One turn or mirror swaps these rows in pairs. Which row does each one swap with?
tal: [ -3.0 -17.3   1.3 -20.9   2.1  22.8  -6.5  13.3  12.3  12.5 -10.9   8.8
  13.4  11.5  18.4 -18.8  12.0  -6.6   4.0  27.4   2.9 -21.3]
demuk: [  3.9 -16.3   9.1 -16.2   2.7  24.8   0.4  10.6  15.3  15.3  -9.3  12.2
   8.4  10.3  23.7 -13.6   9.7  -9.8   2.4  30.2   4.9 -21.0]
fer: [  7.1 -15.0  10.5 -13.0  13.9  20.6  16.1  -5.4  23.1   5.7  -0.4 -12.8
  -4.5 -22.4 -16.9 -10.0 -11.8  -9.6  14.8 -13.8   6.6  11.2]
kevil: [-11.6 -11.4  12.3  -1.2   1.2   3.2   3.7  12.9  -0.7 -27.5   2.9  -0.8
 -12.4  -0.5  -3.1 -36.1 -19.8   5.8 -53.3  -4.4  15.9  -6.9]
lebok: [ -4.2 -13.0  10.4  18.8  -3.4 -10.5  -3.6  -8.1  -4.4 -25.3 -18.4  11.0
  31.3  26.6  -6.0  -4.4 -11.3   9.9 -20.1   0.1 -13.7 -12.7]
zakep: [ -0.7  -5.4 -13.2  26.2  -2.2  15.7 -11.8   3.5 -32.6   5.6  15.3  -8.4
 -14.7  10.0   7.4  13.9 -12.3  -8.8 -19.8  19.5  15.4  14.8]
bafe: [-21.1  -8.3   3.5   8.0 -18.8 -20.6 -10.0  -8.1  -7.6 -23.9 -15.0   6.0
  10.4  18.5   8.6 -21.3  -9.1 -11.2   7.6  17.3  -5.8 -18.4]
dav: [  2.7  -5.8  20.9  18.5  24.4  -5.9  12.2  18.8  -2.4   9.8  25.3  -8.2
  -5.1  23.0  26.0 -13.7  -7.9  -0.6   7.3  -1.7   3.5 -26.9]
zaris: [ 22.1   7.0  11.9  -7.6   2.1 -11.0  -8.6  -0.5  -7.9   3.4  -0.1  19.2
   7.0 -29.7  11.4  -7.5   8.5  43.5 -20.9   6.4  17.0 -17.1]
bibo: [ -5.4  -3.2  -5.2   9.7   1.6 -10.0 -14.6   1.0   6.0  16.2  -9.0 -16.1
 -25.7  -8.2 -21.1  14.3 -22.4  26.3 -11.6  -9.5 -19.6   5.1]
fulem: [ -6.8  19.7   2.6  -6.6 -17.7 -18.2  -9.9  -9.8  -5.1   2.4   4.5 -15.5
 -21.9 -25.5 -11.4  14.9 -18.5  -5.7   4.4  -0.5  -2.0  10.1]
sibi: [ 16.7  -3.8   1.3  15.0  -0.6  12.1   9.0  16.7  18.2  18.5  18.3 -23.5
 -10.0 -12.7  28.7   1.2 -21.9  -4.0  -1.3   9.8  35.3  -0.1]
lupap: [ -6.5  -9.0  24.7  14.7   1.0  -1.0  -4.0  -7.1  -9.5  15.1 -25.3  31.5
  -1.9  -5.2 -28.5   0.8   3.0 -21.3 -13.9  27.5   7.9 -10.1]
Pipok: [ -7.4  10.3  -4.0   1.9 -10.2 -16.5 -24.9   6.9  -1.4  19.1   4.7  -6.9
 -17.1 -21.8 -10.7  15.1 -28.5  11.7   4.9 -22.4   0.8   0.7]
sele: [ 18.9  12.7  14.1  -4.1   0.3 -11.9   0.4  -6.5 -16.1   5.8  10.2  20.0
 -12.9 -24.1   3.8 -19.4  14.0  36.6 -22.6  -0.1  12.7 -15.9]
zono: [  9.4  -2.0   4.6  22.1  -4.9   1.5  10.7  10.9  19.1  24.1  18.3 -23.4
 -18.6 -13.5  24.8   6.2 -18.4  -2.3  -1.2  13.8  34.1  -0.9]
pokif: [  3.6  -9.9  31.6  11.4   6.7   3.4  -3.4  -2.9 -11.8  24.9  -9.1  27.9
   9.1  -8.0 -25.1   4.1  11.3 -12.8 -12.2  28.1  15.7 -10.4]
zizuz: [  3.6 -12.6   4.2 -18.6   3.1  29.9  -1.0  16.9  14.1  18.5  -5.3   4.5
  13.0  15.2  11.0 -19.9   5.8  -8.7   1.5  31.1   6.6 -18.5]
Dedim: [ -4.8  -2.8  22.6  18.4  21.3   0.0  10.6  -1.4   4.5   1.0  17.7 -11.0
   3.8  16.1  28.0 -19.3   0.5  -2.6  19.2   0.3  -0.7 -29.4]
riden: [ -4.0 -13.9  27.2  12.0   3.6   1.4 -10.8   0.7 -16.6  17.5 -20.1  28.0
   8.3 -11.9 -20.9 -10.5   0.9 -26.0 -13.3  21.7  11.9 -24.0]
fuv: [  8.0  10.6  18.5   3.3   4.2  -7.4  -5.6   7.1  -3.8  -1.8  14.0  16.6
   8.2 -23.0  11.6  -1.1   1.3  40.7 -33.9  11.8  27.5 -23.5]
Tipo: [  3.9   4.6  13.2   1.8 -10.9 -16.7  -1.4  -2.7 -16.6  -5.0   9.2  19.3
   4.4 -33.4  18.7  -8.2   2.8  38.4 -16.9  -3.8  12.5 -22.2]
zimuz: [ -7.7 -14.5  21.9  25.2 -11.0  -8.9 -20.9   0.9  13.5 -16.3 -15.4  13.1
  24.9  23.3   2.3  -9.0  -1.3  -3.6   2.6   6.0 -17.4 -15.2]
nim: [ 10.4   3.2   2.0  15.0  -1.2  13.3   8.0   4.5  27.1  16.2  11.1 -28.1
 -17.2 -14.1  20.0   3.7 -10.3  -8.1  -5.8  12.7  39.2   4.0]
medu: [ 15.8  -0.8   2.5  16.3  -3.0  11.8   9.8  10.7  18.4  22.2  16.2 -24.0
 -15.9 -13.4  17.4   1.2 -19.0  -0.1   1.3  17.6  39.3  -2.1]
dena: [  2.9   7.9  11.1   4.2  21.2 -10.6  -3.7   6.0   6.4  15.6  18.0 -11.6
 -16.8 -31.8 -26.0  -2.0 -15.5   5.9   6.7 -21.0  -5.1  -3.6]
ribo: [ -0.6 -13.0  -0.4   7.0 -12.6  19.1  -0.2  14.6   9.3  -3.8  -4.9   5.1
 -22.9  -7.8  -6.5 -36.4  -0.4   7.5 -55.9  -1.3   3.8  -6.7]
Mipa: [ -6.8 -23.3  19.0  20.8  -0.3   2.2  -0.6   1.0   0.3 -21.3  12.8   7.4
  22.3  22.1  -2.0 -30.6  -5.7   5.4   7.4 -12.4  -8.8 -13.4]
gudez: [ 12.8   5.5  12.9  -5.4 -11.3  -7.7  -2.9   2.8 -14.4   6.5   8.0  10.7
   1.8 -22.7  25.7 -14.4   0.6  40.7 -27.6  -6.1  23.1 -19.0]
nisi: [-12.3  -1.8  -2.2  -1.8 -11.2   9.0   6.0  13.3  13.6 -20.5  -6.4   9.4
  -9.9  -2.2  -5.0 -27.0 -11.1   7.0 -54.8   1.8   2.6 -25.2]
muvu: [ -5.1 -10.5  -0.9   4.7  -7.4   8.6   4.0  18.4  13.4 -17.7  -9.1  -3.6
 -15.0  -3.9 -11.5 -38.1   3.0   1.3 -51.5  -8.6  10.8  -9.4]
Meto: [ 13.5  -1.4   1.6  21.6  -3.3   9.1   2.2   7.9  31.0  20.4  15.2 -25.3
 -10.5 -14.9  25.2   2.3 -15.0  -0.3  -5.1   9.3  35.6   4.8]
Vere: [ -0.9  12.3   1.6   6.2   1.6 -16.6   0.9   6.6  15.0  12.5  -3.1 -17.4
  -8.8 -34.0 -18.0   5.7 -24.8  -8.2  -0.6 -24.3  -8.3   2.0]
zolug: [  7.6 -11.4   4.9 -19.4   4.3  21.8   2.5  21.0  17.4  21.8 -12.0   4.4
  12.2  12.5  10.0 -21.0  13.2 -11.5   3.0  22.1  10.1 -17.4]
Kon: [  1.5 -10.2  -0.8 -21.4   0.8  31.4  -6.8  15.1  14.6  12.0 -13.6   8.1
  15.7  11.0   8.5 -17.0   9.5 -11.0   2.9  25.4   7.5 -13.0]
niku: [  1.7   0.2  -0.3  34.0  -9.7  15.9   0.9  -0.5 -26.5  -2.4  31.7  -7.1
  -7.1  -7.8  -4.3  18.5  -6.8 -21.8 -25.6   3.8  18.9  -0.8]
nov: [ -9.9  -5.7  11.5  34.0   7.2  16.7   3.5  -5.5 -35.1   1.4  18.6 -12.2
 -18.1  -2.1   4.4  23.4 -12.2 -10.5 -21.8   8.4   8.6 -12.0]
Mulu: [-22.0   2.8   0.5  -0.1 -10.7   1.4   2.9  15.8   8.3 -15.5  -8.3  -2.4
 -13.5  -8.7 -11.5 -36.6  -5.6  -2.2 -50.2 -13.8   4.7  -9.0]
Lig: [ -4.3  -1.0   2.4  35.9  -0.9  15.8 -12.0 -11.3 -29.4  -6.6  22.5  -8.2
  -7.5  -3.4   2.7  23.8 -10.7 -14.7 -25.7  11.3  14.8  -1.0]
Tiza: [  2.9 -15.4   3.9 -18.8   3.3  24.6  -1.7  21.0  24.9  14.2  -9.6  11.1
   7.3  12.4  16.0 -10.6  12.2  -6.8   1.1  23.4   2.0 -21.4]
vupot: [ -6.9  -9.4  20.2   9.2  -9.1  -1.6  -1.8  -9.6 -10.6  16.6 -20.4  33.3
   6.6  -2.4 -31.3  -5.5  -3.5 -15.9 -26.0  21.1   8.9  -0.9]
Samuz: [-11.2   2.7   7.0  27.2  -2.3  -8.4 -12.2  -3.4   8.0 -14.1  -8.1  17.2
  23.6  28.5  -1.4  -8.0 -20.6  29.1  -2.9   5.5 -10.4  -5.6]
Tasiv: [-12.5 -15.8  15.4  30.3 -11.5 -12.8 -16.3  -0.8  -1.7 -26.7  -7.4   6.9
  23.6  22.1  -7.3  -4.6  -8.1  -6.2  -1.3  -2.9 -16.3  -6.7]
Muko: [  4.5   6.4  -8.1  15.6   1.8 -13.1 -14.4   0.0  14.7   6.9   9.6 -14.7
 -19.1 -26.5 -15.0  29.7 -17.5  -2.4  -5.0  -8.6 -14.7   5.3]
Kov: [  6.1   1.6  -4.2  -0.3   5.3 -22.5 -10.2 -10.4  11.1   0.3  11.8 -15.4
 -19.3 -23.9 -12.0  30.8 -15.0   6.0  -1.0   1.3 -11.1  -3.5]
Zug: [  2.1   9.2   2.2  18.8   4.1 -22.9 -15.3  -3.1  -0.5   9.3   1.2  -3.5
 -13.8 -28.3 -22.0  21.7 -15.6  -3.6   1.4  -8.4 -21.5   2.4]
Fuf: [ 13.7  10.0  17.4   3.4 -18.0  -8.4  -9.3 -10.9  -3.6   6.3   4.1   3.1
  -1.3 -30.3  10.8  -7.5   2.6  40.2 -35.8  -0.5  16.9 -22.3]
ruk: [ -5.7   2.2  -1.3  35.3   0.6   9.1 -16.1  -1.6 -37.2  -6.2  16.7  -6.4
 -15.6  -2.3   3.6  21.6 -13.0  -5.6 -26.6   5.5  17.6 -14.2]
Lag: [ 17.5 -18.8   7.4 -12.5  19.2  23.0   9.7   7.3  22.7   5.9   2.4  -2.3
  -1.3 -17.6 -12.2 -15.9 -14.1  -5.2  13.5 -12.4  12.3  11.2]
bara: [-19.2 -10.1   5.2  14.0 -20.7 -13.4 -12.6   3.0   6.0 -23.5   1.8  15.7
  24.5  28.8 -10.0 -14.4  -2.8  -0.8  -8.6   8.0 -11.4  -3.2]
tik: [ 11.8  17.1   5.0  21.3   4.7 -15.2  -7.5  -5.6  -3.2  11.9  -9.1  -7.2
 -25.8 -19.4 -15.8  16.8 -24.3  10.4 -18.0 -16.0 -17.8  -2.9]
ket: [ -7.6  -4.8   3.7   7.5  -7.0   7.4   6.2  22.9  13.0 -14.1  -1.8  -5.7
 -20.8   5.3   2.8 -34.8 -11.8   2.5 -57.7  -4.4   4.8  -5.6]
luved: [  0.1   7.2   0.9  13.9  -4.5 -21.9 -29.9   1.2  -2.4  12.5   4.2  -8.8
 -27.6 -33.3 -14.5  12.7 -21.2  11.0   0.9  -4.3  -5.3  -2.4]
kurar: [ -5.5 -12.2   8.1  18.4 -13.2  -8.3  -2.4   3.4  -3.4 -16.4  -4.3   2.5
  29.4  18.8  14.5 -14.4   1.0   2.4  10.4 -11.3 -17.0 -25.9]
rivi: [ -4.3  -4.1  18.8   9.7   5.1  -5.1  -9.9   7.8 -13.3  22.0 -24.5  29.0
   0.3   5.3 -18.5  -1.1  -7.6  -9.3  -6.2  35.0  24.6   4.6]
voged: [-21.1 -12.4  -6.2  14.4 -20.7 -18.5 -12.2   3.6   4.3  -7.7  -4.0  17.8
  23.4  30.0  -4.0 -20.8 -11.3   2.4  -0.4  -4.5  -4.5 -12.6]
sez: [ -5.4  -5.0  20.3  17.0   8.4  12.6   5.3 -17.9  -9.5  11.9 -23.1  27.8
  11.3  -7.0 -29.6  -8.5   0.1 -17.9 -11.6  20.9  15.3  -3.6]
Vid: [ 15.0  10.1  20.1  -1.5  -1.9  -9.1  -3.9   4.6  -9.5   4.0  16.8  19.4
   4.3 -31.7  21.9  -6.2   0.6  36.4 -26.3   3.6  11.7 -19.6]
Merir: [ 20.4 -15.0   4.1 -11.9  14.8  20.7   3.8  -0.6  14.4  11.7  -5.3  -5.4
   6.1 -16.7 -21.1 -18.7  -9.3  -5.3   9.1 -14.4  15.6  16.9]
bozud: [  0.0 -11.0  -0.2  41.5   3.9  25.6  -7.5   2.8 -21.1  -6.6  21.7  -7.3
 -14.4  -3.0  -0.6   8.6 -14.3 -22.7 -28.9  10.9  16.5  -5.4]
taki: [  4.4  -4.0  20.2  16.0  25.8   0.0   9.7   9.8   6.3  13.0  26.9 -14.4
   0.2  19.1  24.0 -22.4   4.1   1.5   9.9  -3.7   5.6 -21.5]
Piv: [  6.4   7.0   5.0  18.4  -8.5   6.2   8.4  10.7  25.2  18.9  13.9 -22.7
 -19.1 -17.5  19.9   3.9 -16.4  -1.4  -1.3   9.1  36.2   7.6]
sepu: [ -5.8  -4.0  21.7  22.9 -15.3  -3.4 -20.6  -9.7  19.3 -21.6 -14.6   7.8
   9.0  27.1   1.5 -21.6  -7.6  -7.4   0.3   6.4 -15.9  -9.1]
seb: [ -9.3   1.0  -7.1  -6.9  -6.0   4.2  10.5  21.3  10.4  -7.8  -8.2   6.5
 -15.1  -3.5  -4.0 -36.6  -8.7   3.4 -50.5  -8.5  15.4 -11.3]

Swapped with zakep: rivi
Swapped with nim: demuk
Swapped with Muko: zimuz
Swapped with Mulu: Tipo
Swapped with lupap: Lig
Swapped with fulem: bafe
Swapped with zolug: sibi
Swapped with Lag: taki
Swapped with fer: Dedim
Swapped with luved: bara
Swapped with ket: zaris
Swapped with ruk: vupot
Swapped with lebok: tik
Swapped with dav: Merir
Swapped with Mipa: dena

